[[-3.03 -2.45 -1.88]
 [ 1.68  2.72  2.44]
 [-0.86  0.69  0.43]
 [ 1.55  2.55  2.41]
 [-3.19 -2.57 -1.78]
 [ 1.46  2.40  2.39]
 [-3.04 -2.48 -1.94]
 [ 0.00  0.00  0.00]
 [-3.09 -2.50 -1.86]
 [ 1.41  2.34  2.36]
 [ 3.14  0.75 -4.39]
 [ 1.37  2.29  2.29]]
:
[[ 1.37  2.29  2.29]
 [-3.03 -2.45 -1.88]
 [ 1.68  2.72  2.44]
 [-0.86  0.69  0.43]
 [ 1.55  2.55  2.41]
 [-3.19 -2.57 -1.78]
 [ 1.46  2.40  2.39]
 [-3.04 -2.48 -1.94]
 [ 0.00  0.00  0.00]
 [-3.09 -2.50 -1.86]
 [ 1.41  2.34  2.36]
 [ 3.14  0.75 -4.39]]

[[ 3.41  1.56 -2.51  0.54]
 [ 2.02 -0.43 -3.10 -1.27]
 [-1.29 -0.79 -4.27 -1.50]
 [ 3.06 -0.22 -2.76  5.68]
 [ 3.36 -1.26 -3.84  5.64]]
:
[[ 3.36 -1.26 -3.84  5.64]
 [ 3.41  1.56 -2.51  0.54]
 [ 2.02 -0.43 -3.10 -1.27]
 [-1.29 -0.79 -4.27 -1.50]
 [ 3.06 -0.22 -2.76  5.68]]

[[-4.90 -3.64]
 [ 0.00  0.00]
 [-4.99 -3.74]
 [ 3.59  3.07]
 [ 4.90 -5.16]
 [ 3.49  2.96]
 [ 4.85 -5.12]
 [-5.21 -4.04]
 [ 5.47 -5.60]
 [ 0.05  0.61]]
:
[[ 0.05  0.61]
 [-4.90 -3.64]
 [ 0.00  0.00]
 [-4.99 -3.74]
 [ 3.59  3.07]
 [ 4.90 -5.16]
 [ 3.49  2.96]
 [ 4.85 -5.12]
 [-5.21 -4.04]
 [ 5.47 -5.60]]

[[-3.01  0.00 -3.06 -1.93  5.00 -1.85  4.85 -3.15  5.37 -4.39 -3.32  5.42
   0.00 -1.81]
 [ 4.37  0.00  4.44  2.39 -3.82  2.28 -3.70  4.56 -4.35 -3.48  4.54 -3.28
   0.00  2.24]]
:
[[ 4.37  0.00  4.44  2.39 -3.82  2.28 -3.70  4.56 -4.35 -3.48  4.54 -3.28
   0.00  2.24]
 [-3.01  0.00 -3.06 -1.93  5.00 -1.85  4.85 -3.15  5.37 -4.39 -3.32  5.42
   0.00 -1.81]]

[[ 2.83  4.14 -2.62 -2.71  2.52  3.18 -0.04  3.99]
 [-2.21 -2.75 -0.15  0.30 -3.38  2.88 -0.19  3.98]
 [ 0.63 -0.18  3.91 -1.18  3.56  0.64 -1.60 -3.41]
 [-3.28  4.15  4.01  2.50 -2.80  4.34 -2.55 -2.94]
 [ 2.33 -1.86 -3.38 -4.26 -3.51 -3.38 -4.21  1.84]
 [-2.41  3.28 -0.34  1.43  3.11 -2.05  4.20 -2.72]
 [ 3.68  1.78  0.28  3.93  1.55 -1.28  0.89  1.28]]
:
[[ 3.68  1.78  0.28  3.93  1.55 -1.28  0.89  1.28]
 [ 2.83  4.14 -2.62 -2.71  2.52  3.18 -0.04  3.99]
 [-2.21 -2.75 -0.15  0.30 -3.38  2.88 -0.19  3.98]
 [ 0.63 -0.18  3.91 -1.18  3.56  0.64 -1.60 -3.41]
 [-3.28  4.15  4.01  2.50 -2.80  4.34 -2.55 -2.94]
 [ 2.33 -1.86 -3.38 -4.26 -3.51 -3.38 -4.21  1.84]
 [-2.41  3.28 -0.34  1.43  3.11 -2.05  4.20 -2.72]]

[[-0.04  0.01  0.04 -0.05  0.04  0.02]
 [-0.21  0.33 -0.08  0.08  0.17  0.11]
 [ 0.16 -0.09 -4.96 -0.01 -0.11  0.09]]
:
[[ 0.16 -0.09 -4.96 -0.01 -0.11  0.09]
 [-0.04  0.01  0.04 -0.05  0.04  0.02]
 [-0.21  0.33 -0.08  0.08  0.17  0.11]]

[[ 0.09  0.72  5.41  1.34  0.03]
 [ 0.41  0.48  3.20 -2.98 -2.12]
 [-0.08  0.51  0.72  0.04  3.35]
 [-0.91  1.94  1.01  4.02 -1.55]
 [-1.35 -0.60  4.51  0.88 -0.67]
 [ 0.57  0.64 -3.40 -0.54 -3.21]
 [ 2.25 -1.47  1.15  3.42 -3.98]]
:
[[ 2.25 -1.47  1.15  3.42 -3.98]
 [ 0.09  0.72  5.41  1.34  0.03]
 [ 0.41  0.48  3.20 -2.98 -2.12]
 [-0.08  0.51  0.72  0.04  3.35]
 [-0.91  1.94  1.01  4.02 -1.55]
 [-1.35 -0.60  4.51  0.88 -0.67]
 [ 0.57  0.64 -3.40 -0.54 -3.21]]

[[ 1.31  0.87 -2.70  1.83 -3.07 -1.46  3.55 -0.34  1.63  1.59 -1.29 -0.47
  -1.49  1.24 -1.22  1.69]
 [ 1.93  2.62  0.57 -0.36 -4.18 -0.60  3.57 -1.04  1.65  1.05 -0.63  0.79
  -1.84  0.89 -0.50  3.64]
 [ 0.44  2.15 -2.38  1.00 -0.57 -0.35  2.82 -0.10  0.69  1.63 -1.57  1.26
   0.69 -1.15 -1.88  2.55]
 [ 0.97  3.04 -1.35 -2.06 -0.78  0.31  2.85 -1.78 -0.11  0.10 -3.11  2.16
   0.83  0.50 -2.23  2.81]
 [ 0.66  1.57 -4.10  3.41 -1.89 -0.34  3.91 -0.70  4.16 -0.13 -0.81  1.59
  -0.12  0.90 -3.79  0.38]]
:
[[ 0.66  1.57 -4.10  3.41 -1.89 -0.34  3.91 -0.70  4.16 -0.13 -0.81  1.59
  -0.12  0.90 -3.79  0.38]
 [ 1.31  0.87 -2.70  1.83 -3.07 -1.46  3.55 -0.34  1.63  1.59 -1.29 -0.47
  -1.49  1.24 -1.22  1.69]
 [ 1.93  2.62  0.57 -0.36 -4.18 -0.60  3.57 -1.04  1.65  1.05 -0.63  0.79
  -1.84  0.89 -0.50  3.64]
 [ 0.44  2.15 -2.38  1.00 -0.57 -0.35  2.82 -0.10  0.69  1.63 -1.57  1.26
   0.69 -1.15 -1.88  2.55]
 [ 0.97  3.04 -1.35 -2.06 -0.78  0.31  2.85 -1.78 -0.11  0.10 -3.11  2.16
   0.83  0.50 -2.23  2.81]]
